128 stands for zero in the data rows.
Each row below has a hidden score, from 0 to 30, with 15 about the middle. What is it? The score is a weighted sum of the row's numbers plus the product of two more (or one squared), each taken from its middle value.
(91, 96, 156, 123, 94, 92, 133, 108, 141, 179, 128, 106, 105, 121, 130, 104, 97, 152, 155, 117, 173, 132, 113,
 158) >> 13
(153, 163, 76, 125, 174, 157, 141, 132, 163, 85, 150, 150, 123, 108, 149, 194, 169, 150, 160, 115, 133, 110, 126,
 108) >> 16
(135, 118, 135, 102, 114, 136, 128, 114, 137, 122, 125, 162, 87, 139, 111, 108, 136, 139, 132, 123, 164, 196, 60,
 157) >> 15
(130, 105, 164, 116, 83, 96, 154, 150, 96, 152, 85, 110, 124, 104, 107, 149, 143, 152, 168, 116, 132, 126, 114,
 149) >> 15
(163, 125, 101, 136, 144, 167, 170, 107, 185, 120, 178, 129, 163, 160, 101, 145, 132, 137, 144, 196, 82, 91, 169,
 63) >> 11
(130, 130, 159, 83, 119, 119, 117, 106, 129, 125, 89, 120, 167, 116, 73, 186, 143, 131, 147, 82, 133, 116, 140,
 153) >> 17
(156, 118, 104, 110, 153, 154, 112, 105, 141, 124, 132, 120, 133, 151, 138, 106, 100, 144, 130, 103, 136, 116, 167,
 110) >> 14
(115, 111, 132, 145, 126, 122, 136, 137, 145, 116, 124, 78, 149, 116, 131, 137, 175, 120, 91, 125, 117, 104, 130,
 115) >> 15
(75, 107, 106, 139, 105, 101, 161, 160, 54, 156, 130, 94, 174, 114, 98, 123, 99, 145, 134, 144, 151, 156, 143,
 176) >> 15
(146, 130, 124, 108, 128, 175, 78, 114, 164, 90, 170, 93, 175, 77, 157, 122, 139, 131, 164, 125, 105, 171, 111,
 155) >> 13
(174, 131, 78, 134, 139, 190, 117, 82, 116, 127, 116, 117, 107, 165, 166, 84, 125, 97, 101, 140, 88, 121, 118,
 116) >> 17
(166, 122, 134, 136, 124, 151, 104, 147, 94, 157, 134, 96, 132, 162, 94, 175, 158, 79, 133, 84, 116, 135, 85,
 145) >> 20
(124, 187, 139, 141, 115, 101, 169, 160, 200, 99, 169, 171, 181, 76, 156, 179, 107, 166, 188, 151, 139, 183, 89,
 131) >> 14
(90, 175, 84, 176, 117, 119, 155, 111, 117, 84, 159, 191, 129, 95, 173, 78, 164, 152, 113, 116, 118, 123, 156,
 100) >> 16
(168, 198, 89, 153, 160, 142, 103, 168, 140, 90, 119, 127, 120, 135, 181, 122, 127, 101, 110, 126, 128, 84, 162,
 122) >> 19
(122, 122, 147, 114, 123, 176, 102, 50, 126, 115, 97, 144, 159, 82, 143, 128, 158, 152, 152, 137, 116, 169, 114,
 169) >> 11
(170, 142, 58, 158, 141, 145, 185, 122, 161, 92, 140, 173, 102, 136, 141, 164, 181, 123, 92, 88, 132, 146, 128,
 157) >> 18
(87, 115, 152, 125, 77, 101, 135, 103, 120, 149, 107, 119, 136, 116, 108, 129, 113, 166, 140, 130, 151, 119, 118,
 126) >> 15
(114, 81, 126, 135, 93, 96, 135, 129, 122, 115, 118, 104, 161, 83, 157, 100, 145, 164, 140, 144, 143, 101, 120,
 110) >> 14
(100, 81, 81, 126, 120, 148, 170, 66, 108, 150, 124, 146, 77, 152, 165, 162, 151, 86, 133, 150, 97, 133, 125,
 85) >> 18
(110, 148, 101, 155, 159, 119, 123, 118, 86, 120, 85, 147, 134, 137, 132, 112, 82, 82, 92, 125, 102, 88, 154,
 89) >> 18
(115, 161, 169, 122, 121, 87, 113, 165, 155, 107, 144, 123, 117, 78, 169, 119, 170, 169, 145, 150, 147, 137, 114,
 143) >> 13
(152, 141, 73, 156, 145, 143, 184, 77, 112, 160, 116, 164, 84, 118, 134, 140, 150, 144, 131, 135, 162, 138, 120,
 117) >> 14
(158, 136, 112, 152, 146, 135, 151, 157, 141, 102, 156, 150, 122, 128, 152, 165, 178, 119, 121, 98, 119, 112, 129,
 110) >> 16
(115, 84, 122, 124, 149, 122, 149, 85, 147, 121, 137, 118, 127, 162, 89, 115, 126, 95, 94, 125, 136, 146, 166,
 151) >> 14
(149, 140, 82, 145, 160, 133, 117, 198, 116, 122, 164, 100, 99, 113, 202, 98, 174, 111, 121, 127, 113, 143, 85,
 111) >> 14
(160, 190, 115, 154, 162, 127, 157, 193, 169, 134, 177, 161, 148, 74, 179, 121, 132, 123, 163, 110, 109, 136, 176,
 110) >> 17
(162, 146, 115, 132, 125, 137, 112, 84, 157, 111, 115, 151, 88, 140, 90, 131, 155, 51, 92, 184, 162, 115, 164,
 117) >> 20
(104, 95, 192, 95, 68, 104, 128, 108, 129, 138, 96, 118, 153, 129, 110, 147, 118, 152, 149, 126, 160, 134, 111,
 128) >> 17
(115, 92, 107, 137, 110, 118, 141, 132, 90, 103, 171, 128, 149, 118, 124, 168, 128, 163, 146, 140, 122, 117, 129,
 109) >> 15
(109, 100, 142, 117, 160, 143, 108, 100, 149, 126, 130, 88, 184, 120, 150, 157, 120, 141, 167, 103, 147, 70, 163,
 118) >> 14
(115, 118, 209, 97, 67, 73, 107, 117, 149, 133, 139, 137, 105, 151, 132, 117, 78, 172, 142, 126, 232, 121, 133,
 173) >> 15
(163, 143, 111, 126, 127, 153, 95, 127, 117, 147, 163, 139, 166, 136, 106, 120, 149, 166, 146, 95, 109, 136, 91,
 132) >> 11
(100, 134, 121, 159, 114, 96, 174, 161, 107, 178, 99, 181, 129, 152, 164, 139, 54, 142, 145, 66, 104, 163, 92,
 154) >> 13
(132, 92, 160, 146, 108, 92, 129, 147, 120, 116, 137, 104, 145, 111, 133, 173, 134, 186, 155, 152, 156, 99, 133,
 131) >> 14
(105, 114, 142, 113, 100, 78, 138, 134, 105, 148, 104, 116, 139, 126, 80, 150, 136, 140, 151, 97, 164, 124, 123,
 158) >> 16
(162, 142, 101, 255, 33, 111, 47, 78, 112, 74, 127, 163, 108, 119, 201, 0, 131, 51, 148, 149, 140, 116, 210,
 142) >> 18
(152, 155, 123, 120, 149, 137, 123, 113, 166, 143, 134, 127, 134, 159, 93, 100, 153, 111, 61, 121, 133, 89, 177,
 122) >> 14
(95, 110, 148, 104, 108, 129, 106, 125, 111, 138, 148, 142, 82, 105, 188, 82, 147, 156, 145, 111, 149, 123, 135,
 166) >> 16
(131, 100, 139, 153, 107, 120, 122, 111, 130, 121, 100, 111, 116, 127, 171, 147, 67, 107, 135, 128, 124, 82, 127,
 89) >> 18
(140, 154, 125, 127, 161, 162, 183, 116, 154, 138, 146, 193, 134, 138, 121, 178, 122, 143, 162, 106, 151, 142, 127,
 150) >> 14
(135, 101, 118, 136, 87, 127, 127, 146, 143, 170, 106, 90, 138, 129, 101, 136, 131, 149, 136, 84, 147, 133, 100,
 136) >> 15
(143, 141, 121, 132, 118, 135, 77, 117, 157, 68, 119, 126, 147, 106, 166, 109, 110, 174, 161, 148, 114, 83, 129,
 109) >> 14
(151, 89, 138, 137, 121, 108, 131, 151, 129, 118, 131, 82, 128, 112, 159, 139, 162, 121, 116, 144, 137, 113, 142,
 106) >> 14
(87, 128, 177, 139, 110, 100, 145, 156, 115, 127, 106, 136, 130, 142, 99, 131, 71, 157, 146, 137, 151, 186, 107,
 171) >> 14
(80, 121, 154, 134, 97, 108, 119, 98, 115, 149, 128, 126, 108, 122, 115, 109, 97, 142, 164, 118, 170, 143, 108,
 143) >> 16
(125, 127, 118, 110, 124, 136, 150, 70, 143, 124, 127, 163, 114, 149, 112, 182, 184, 156, 151, 123, 109, 120, 139,
 121) >> 12
(115, 117, 136, 108, 121, 152, 111, 127, 81, 129, 141, 137, 144, 129, 140, 107, 126, 137, 137, 139, 133, 112, 155,
 112) >> 15
(153, 108, 134, 107, 154, 162, 124, 143, 101, 159, 125, 132, 151, 115, 125, 153, 154, 131, 135, 109, 120, 121, 156,
 131) >> 16
(167, 129, 105, 80, 171, 161, 154, 114, 155, 116, 126, 112, 126, 126, 163, 101, 127, 162, 123, 131, 127, 104, 151,
 117) >> 11
(124, 88, 74, 160, 161, 131, 114, 93, 138, 121, 110, 113, 132, 152, 106, 129, 143, 63, 110, 163, 70, 113, 133,
 119) >> 15
(89, 149, 201, 129, 92, 104, 143, 119, 140, 114, 138, 146, 64, 148, 144, 118, 78, 129, 137, 108, 183, 124, 155,
 172) >> 18
(136, 116, 128, 112, 141, 173, 94, 114, 142, 81, 160, 102, 170, 87, 172, 121, 154, 126, 155, 149, 120, 184, 113,
 150) >> 13
(149, 159, 158, 129, 81, 106, 136, 184, 133, 155, 126, 118, 154, 122, 110, 139, 105, 155, 149, 88, 131, 133, 115,
 155) >> 15
(0, 95, 174, 195, 138, 111, 126, 62, 108, 163, 144, 137, 0, 188, 44, 151, 97, 94, 56, 113, 62, 98, 59,
 89) >> 27
(138, 136, 129, 106, 107, 108, 101, 150, 163, 85, 113, 87, 160, 104, 158, 103, 131, 172, 157, 111, 126, 128, 125,
 158) >> 12
(126, 145, 124, 112, 169, 102, 157, 85, 152, 120, 155, 152, 167, 93, 171, 134, 114, 135, 150, 142, 137, 120, 174,
 102) >> 12
(141, 145, 103, 132, 197, 173, 137, 107, 113, 132, 133, 176, 105, 143, 133, 124, 179, 132, 142, 94, 125, 184, 69,
 150) >> 11
(105, 61, 104, 131, 94, 163, 124, 133, 66, 162, 129, 111, 74, 154, 110, 153, 177, 123, 99, 121, 90, 157, 126,
 109) >> 17
(120, 137, 151, 96, 135, 148, 96, 125, 104, 134, 139, 129, 156, 114, 156, 108, 94, 151, 145, 119, 146, 79, 135,
 125) >> 14
(124, 133, 121, 151, 158, 141, 140, 138, 136, 119, 186, 135, 115, 128, 69, 137, 164, 148, 143, 184, 113, 153, 104,
 92) >> 19
(123, 53, 129, 107, 89, 116, 173, 128, 65, 157, 104, 91, 113, 158, 106, 84, 116, 152, 150, 137, 122, 119, 116,
 96) >> 13
(130, 181, 114, 156, 179, 131, 120, 120, 154, 90, 136, 135, 163, 79, 123, 128, 118, 83, 118, 138, 125, 100, 143,
 93) >> 18
(119, 150, 155, 126, 146, 91, 140, 113, 154, 143, 100, 119, 217, 126, 95, 143, 103, 141, 143, 135, 150, 118, 183,
 115) >> 13
(127, 109, 142, 123, 130, 143, 160, 70, 137, 121, 124, 157, 157, 118, 148, 121, 171, 113, 139, 177, 80, 118, 175,
 66) >> 12
(116, 143, 128, 117, 154, 122, 139, 127, 140, 76, 137, 114, 162, 89, 165, 138, 150, 161, 137, 129, 127, 108, 192,
 95) >> 15
(122, 125, 119, 130, 126, 129, 149, 105, 120, 130, 96, 112, 78, 160, 149, 140, 152, 122, 97, 141, 168, 149, 132,
 129) >> 24
(163, 176, 103, 152, 165, 121, 125, 192, 132, 114, 130, 82, 141, 123, 161, 88, 149, 93, 113, 131, 103, 150, 106,
 155) >> 14
(156, 73, 122, 125, 116, 128, 135, 135, 112, 193, 120, 72, 113, 193, 105, 175, 144, 118, 128, 106, 161, 143, 117,
 169) >> 17
(119, 96, 113, 124, 164, 136, 105, 88, 99, 138, 80, 123, 145, 100, 116, 97, 88, 84, 132, 151, 121, 144, 120,
 136) >> 17
(125, 183, 150, 123, 113, 132, 120, 121, 179, 82, 173, 150, 180, 90, 118, 159, 123, 114, 173, 154, 131, 69, 152,
 104) >> 18
(146, 152, 101, 140, 179, 164, 143, 139, 181, 75, 199, 148, 125, 120, 162, 135, 151, 154, 145, 121, 141, 100, 167,
 121) >> 15
(74, 138, 173, 131, 100, 102, 155, 137, 105, 161, 99, 122, 119, 135, 96, 157, 121, 142, 166, 137, 183, 195, 136,
 198) >> 15
(118, 150, 117, 109, 186, 142, 147, 130, 145, 74, 132, 131, 164, 98, 146, 120, 155, 135, 103, 125, 145, 120, 124,
 131) >> 15
(117, 127, 193, 129, 91, 105, 122, 137, 143, 128, 125, 146, 118, 156, 124, 111, 78, 156, 151, 146, 211, 114, 112,
 168) >> 15
(155, 162, 108, 120, 161, 141, 117, 169, 114, 127, 147, 134, 123, 145, 119, 121, 139, 167, 124, 103, 93, 150, 117,
 126) >> 13
(112, 131, 144, 124, 140, 128, 121, 133, 145, 103, 160, 72, 166, 88, 140, 157, 116, 106, 160, 131, 148, 63, 163,
 123) >> 17
(97, 124, 153, 122, 101, 124, 97, 114, 110, 140, 138, 139, 110, 146, 140, 102, 124, 161, 129, 116, 155, 131, 131,
 169) >> 13
(94, 120, 139, 120, 153, 91, 174, 75, 185, 108, 88, 147, 187, 126, 96, 165, 156, 129, 144, 158, 103, 87, 181,
 81) >> 14
(101, 114, 177, 108, 92, 101, 123, 109, 161, 130, 115, 93, 89, 96, 140, 93, 153, 150, 122, 118, 176, 139, 135,
 152) >> 15
(120, 124, 140, 117, 135, 134, 114, 157, 168, 105, 139, 94, 140, 101, 120, 123, 119, 114, 164, 102, 159, 87, 157,
 111) >> 20
(112, 103, 123, 142, 98, 109, 141, 113, 121, 131, 103, 143, 141, 104, 111, 135, 131, 150, 155, 125, 119, 131, 144,
 96) >> 18
(89, 65, 66, 139, 129, 140, 138, 104, 82, 178, 148, 146, 112, 147, 124, 85, 157, 108, 96, 149, 135, 140, 115,
 155) >> 15
(132, 120, 166, 94, 97, 100, 111, 99, 142, 135, 85, 95, 202, 161, 11, 134, 152, 139, 119, 124, 149, 113, 120,
 136) >> 15
(117, 177, 155, 130, 139, 121, 108, 159, 170, 71, 142, 112, 156, 88, 118, 132, 146, 120, 134, 149, 104, 131, 144,
 135) >> 17
(83, 147, 90, 178, 119, 108, 134, 159, 118, 108, 167, 147, 126, 114, 130, 107, 171, 127, 84, 133, 102, 112, 125,
 90) >> 18
(131, 44, 76, 107, 142, 179, 105, 94, 78, 180, 117, 115, 96, 176, 127, 115, 173, 122, 128, 157, 137, 124, 122,
 147) >> 12
(93, 148, 135, 131, 117, 89, 143, 127, 106, 137, 118, 113, 76, 174, 86, 125, 98, 109, 89, 136, 146, 181, 104,
 179) >> 18
(154, 100, 144, 150, 87, 128, 124, 143, 116, 179, 116, 105, 104, 140, 101, 136, 145, 117, 145, 102, 135, 132, 91,
 144) >> 15
(126, 93, 82, 146, 112, 110, 108, 95, 82, 167, 98, 110, 68, 164, 93, 147, 111, 95, 123, 121, 120, 107, 106,
 124) >> 16
(111, 126, 153, 122, 133, 107, 110, 129, 88, 104, 126, 113, 110, 152, 143, 65, 123, 117, 83, 157, 117, 127, 158,
 97) >> 14
(156, 112, 138, 107, 175, 170, 153, 123, 146, 129, 108, 112, 129, 125, 147, 91, 129, 155, 135, 104, 109, 129, 178,
 108) >> 13
(119, 149, 161, 115, 93, 132, 105, 127, 152, 79, 158, 103, 132, 109, 192, 113, 102, 187, 157, 157, 100, 119, 182,
 136) >> 12
(151, 140, 117, 133, 123, 149, 87, 186, 137, 130, 166, 106, 125, 134, 142, 147, 175, 131, 90, 67, 105, 145, 88,
 126) >> 16
(146, 135, 176, 127, 110, 94, 153, 186, 147, 170, 123, 119, 137, 129, 95, 119, 117, 133, 161, 86, 140, 144, 99,
 147) >> 14
(170, 80, 125, 93, 114, 130, 142, 135, 139, 180, 129, 108, 133, 138, 110, 109, 109, 116, 131, 101, 183, 142, 128,
 150) >> 16
(125, 135, 183, 116, 102, 90, 119, 187, 135, 158, 106, 125, 118, 112, 121, 136, 108, 156, 166, 124, 166, 171, 110,
 149) >> 15
(190, 140, 118, 115, 140, 147, 109, 98, 148, 121, 124, 122, 127, 120, 109, 84, 84, 136, 121, 129, 124, 102, 165,
 116) >> 15
(168, 125, 138, 116, 117, 148, 97, 134, 146, 156, 113, 103, 118, 139, 114, 113, 150, 120, 109, 141, 159, 113, 175,
 123) >> 15
(140, 123, 91, 160, 118, 116, 102, 91, 88, 175, 98, 114, 89, 175, 83, 120, 107, 86, 91, 133, 128, 114, 96,
 117) >> 16
(107, 110, 121, 141, 145, 134, 121, 128, 101, 165, 148, 145, 159, 132, 112, 173, 92, 135, 151, 117, 126, 121, 98,
 156) >> 15
(137, 139, 104, 121, 186, 144, 152, 90, 126, 83, 114, 145, 85, 145, 122, 140, 172, 145, 87, 125, 139, 136, 150,
 160) >> 13
(95, 128, 167, 130, 101, 70, 163, 155, 98, 155, 105, 111, 140, 129, 96, 145, 127, 134, 162, 122, 167, 158, 115,
 191) >> 14
(130, 125, 164, 111, 105, 108, 109, 131, 155, 90, 124, 76, 152, 98, 138, 104, 136, 156, 151, 129, 110, 118, 194,
 87) >> 16
(116, 67, 118, 118, 115, 114, 159, 126, 89, 186, 125, 91, 137, 149, 84, 165, 149, 95, 94, 85, 162, 137, 114,
 163) >> 19
(140, 99, 135, 109, 146, 147, 92, 65, 108, 108, 94, 138, 136, 90, 153, 94, 131, 154, 143, 129, 146, 97, 162,
 130) >> 17
(122, 63, 95, 120, 145, 139, 134, 119, 107, 128, 134, 77, 139, 161, 132, 118, 164, 109, 135, 147, 73, 160, 136,
 126) >> 10
(118, 78, 97, 145, 117, 131, 158, 81, 123, 153, 124, 151, 112, 119, 115, 171, 160, 121, 161, 150, 90, 142, 109,
 108) >> 15
(118, 89, 126, 119, 122, 116, 159, 114, 94, 169, 89, 96, 136, 137, 115, 179, 144, 112, 165, 124, 143, 127, 115,
 158) >> 16
(146, 81, 142, 104, 127, 134, 116, 97, 127, 137, 117, 73, 168, 125, 118, 135, 97, 131, 130, 124, 145, 112, 159,
 127) >> 14
(154, 161, 123, 129, 144, 133, 97, 193, 176, 125, 169, 101, 166, 88, 136, 114, 136, 135, 145, 119, 131, 64, 154,
 109) >> 20
(114, 139, 126, 120, 186, 151, 107, 154, 132, 107, 166, 133, 147, 91, 188, 113, 115, 122, 156, 140, 92, 127, 152,
 100) >> 18
(128, 118, 145, 133, 119, 148, 81, 133, 109, 137, 130, 140, 154, 129, 173, 103, 93, 139, 145, 137, 129, 123, 153,
 131) >> 14
(92, 140, 121, 135, 128, 110, 134, 106, 119, 130, 120, 141, 130, 162, 94, 156, 126, 90, 87, 89, 135, 100, 146,
 117) >> 20
(119, 188, 121, 183, 191, 144, 136, 138, 121, 97, 123, 149, 134, 107, 126, 115, 73, 132, 115, 156, 98, 106, 147,
 91) >> 19
(126, 130, 126, 96, 182, 154, 127, 109, 157, 61, 137, 97, 133, 88, 123, 167, 168, 138, 150, 164, 86, 100, 176,
 114) >> 19
(188, 114, 167, 98, 84, 129, 107, 158, 130, 160, 115, 100, 111, 143, 106, 146, 153, 114, 110, 97, 135, 120, 91,
 132) >> 19
(104, 113, 159, 113, 107, 126, 104, 107, 106, 127, 132, 133, 103, 115, 119, 117, 131, 162, 130, 120, 159, 136, 115,
 163) >> 16
(155, 128, 80, 155, 167, 165, 139, 176, 136, 129, 118, 83, 74, 159, 165, 116, 142, 118, 107, 130, 97, 144, 79,
 114) >> 15
(104, 140, 192, 112, 73, 92, 116, 121, 137, 133, 126, 125, 131, 133, 120, 131, 113, 157, 133, 158, 187, 126, 119,
 147) >> 16
(132, 102, 94, 118, 158, 152, 102, 83, 107, 139, 87, 134, 116, 105, 131, 142, 99, 73, 146, 143, 139, 147, 117,
 150) >> 17
(107, 72, 85, 162, 101, 148, 173, 85, 71, 159, 115, 132, 107, 171, 104, 101, 134, 167, 118, 105, 120, 77, 117,
 127) >> 13
(127, 180, 134, 121, 159, 148, 113, 144, 122, 88, 155, 130, 132, 70, 169, 153, 120, 108, 144, 176, 98, 120, 166,
 84) >> 17
(133, 171, 136, 132, 162, 139, 105, 141, 138, 128, 162, 133, 119, 164, 126, 71, 125, 100, 65, 168, 101, 106, 191,
 108) >> 15
(112, 110, 158, 110, 82, 122, 108, 124, 110, 140, 119, 119, 105, 127, 120, 114, 131, 145, 139, 114, 151, 130, 129,
 134) >> 16
(109, 162, 129, 135, 125, 124, 100, 169, 148, 70, 139, 114, 120, 105, 125, 121, 152, 103, 109, 181, 96, 164, 109,
 136) >> 16
(142, 76, 118, 97, 149, 175, 92, 110, 97, 137, 143, 125, 99, 145, 156, 119, 171, 137, 132, 122, 112, 116, 104,
 103) >> 13
(144, 128, 141, 108, 91, 125, 134, 139, 164, 151, 128, 147, 134, 142, 102, 160, 176, 113, 95, 95, 124, 143, 91,
 123) >> 19
(174, 128, 129, 118, 129, 153, 97, 165, 120, 155, 132, 138, 150, 119, 110, 125, 142, 131, 137, 133, 130, 120, 161,
 137) >> 19
(168, 130, 128, 94, 156, 164, 142, 133, 134, 152, 125, 136, 84, 140, 140, 116, 111, 157, 152, 94, 122, 179, 50,
 159) >> 11
(96, 142, 185, 107, 75, 80, 102, 136, 141, 122, 106, 145, 99, 154, 143, 97, 63, 146, 168, 129, 234, 141, 127,
 170) >> 20
(97, 119, 127, 150, 129, 142, 117, 127, 95, 169, 110, 124, 151, 136, 89, 171, 125, 138, 169, 113, 118, 152, 98,
 160) >> 14
(242, 70, 132, 218, 156, 92, 192, 198, 168, 55, 246, 56, 130, 138, 203, 114, 57, 76, 138, 215, 17, 156, 70,
 0) >> 11
(105, 108, 165, 108, 75, 118, 140, 114, 135, 159, 162, 142, 92, 107, 156, 120, 90, 142, 161, 140, 172, 142, 114,
 151) >> 15
(131, 156, 164, 114, 101, 102, 105, 139, 136, 86, 133, 115, 150, 81, 180, 104, 140, 152, 153, 135, 160, 128, 131,
 171) >> 14
(146, 165, 86, 178, 147, 113, 127, 150, 140, 117, 156, 170, 194, 123, 104, 171, 131, 109, 113, 114, 101, 128, 146,
 95) >> 16
(121, 130, 152, 124, 128, 115, 126, 120, 113, 132, 103, 126, 124, 162, 170, 69, 144, 151, 56, 133, 146, 101, 161,
 120) >> 12
(141, 132, 19, 194, 171, 167, 149, 136, 118, 130, 174, 168, 109, 161, 153, 140, 146, 82, 95, 168, 64, 80, 105,
 35) >> 15
(110, 93, 118, 107, 126, 139, 155, 95, 126, 109, 79, 91, 87, 175, 159, 129, 140, 130, 107, 129, 143, 138, 116,
 136) >> 26
(123, 124, 80, 127, 126, 169, 101, 119, 87, 119, 124, 139, 137, 124, 100, 122, 168, 158, 145, 77, 114, 160, 102,
 151) >> 16
(163, 142, 125, 131, 92, 114, 109, 187, 134, 128, 162, 81, 119, 117, 156, 84, 117, 161, 146, 135, 99, 144, 139,
 108) >> 13
(126, 180, 154, 145, 150, 105, 149, 176, 169, 113, 157, 134, 135, 127, 164, 170, 94, 99, 140, 126, 92, 165, 90,
 136) >> 16
(158, 132, 116, 143, 171, 168, 126, 67, 108, 114, 76, 169, 79, 116, 105, 128, 154, 131, 138, 97, 129, 214, 44,
 187) >> 12
(96, 70, 56, 157, 111, 120, 195, 84, 110, 153, 123, 168, 112, 159, 102, 87, 147, 106, 89, 125, 114, 166, 109,
 185) >> 13
(160, 147, 141, 105, 181, 153, 132, 156, 144, 155, 123, 160, 140, 130, 139, 132, 100, 150, 160, 99, 120, 156, 108,
 138) >> 12
(117, 124, 138, 178, 108, 97, 144, 135, 87, 173, 112, 168, 109, 163, 165, 114, 84, 142, 116, 101, 110, 143, 97,
 145) >> 11
(140, 159, 82, 177, 160, 176, 138, 135, 110, 119, 162, 172, 117, 150, 147, 142, 93, 73, 130, 167, 97, 147, 87,
 123) >> 16
(88, 102, 131, 134, 129, 111, 162, 126, 105, 192, 153, 132, 168, 152, 105, 163, 75, 143, 157, 118, 99, 88, 123,
 130) >> 13
(107, 154, 159, 110, 132, 100, 113, 168, 119, 68, 145, 138, 141, 68, 197, 102, 169, 153, 154, 161, 142, 125, 106,
 146) >> 13
(128, 112, 107, 135, 114, 173, 86, 71, 107, 91, 120, 141, 139, 137, 119, 140, 170, 135, 106, 135, 76, 115, 178,
 96) >> 16
(127, 170, 135, 131, 166, 115, 152, 136, 195, 89, 161, 151, 157, 81, 148, 155, 115, 113, 153, 123, 154, 64, 137,
 95) >> 17
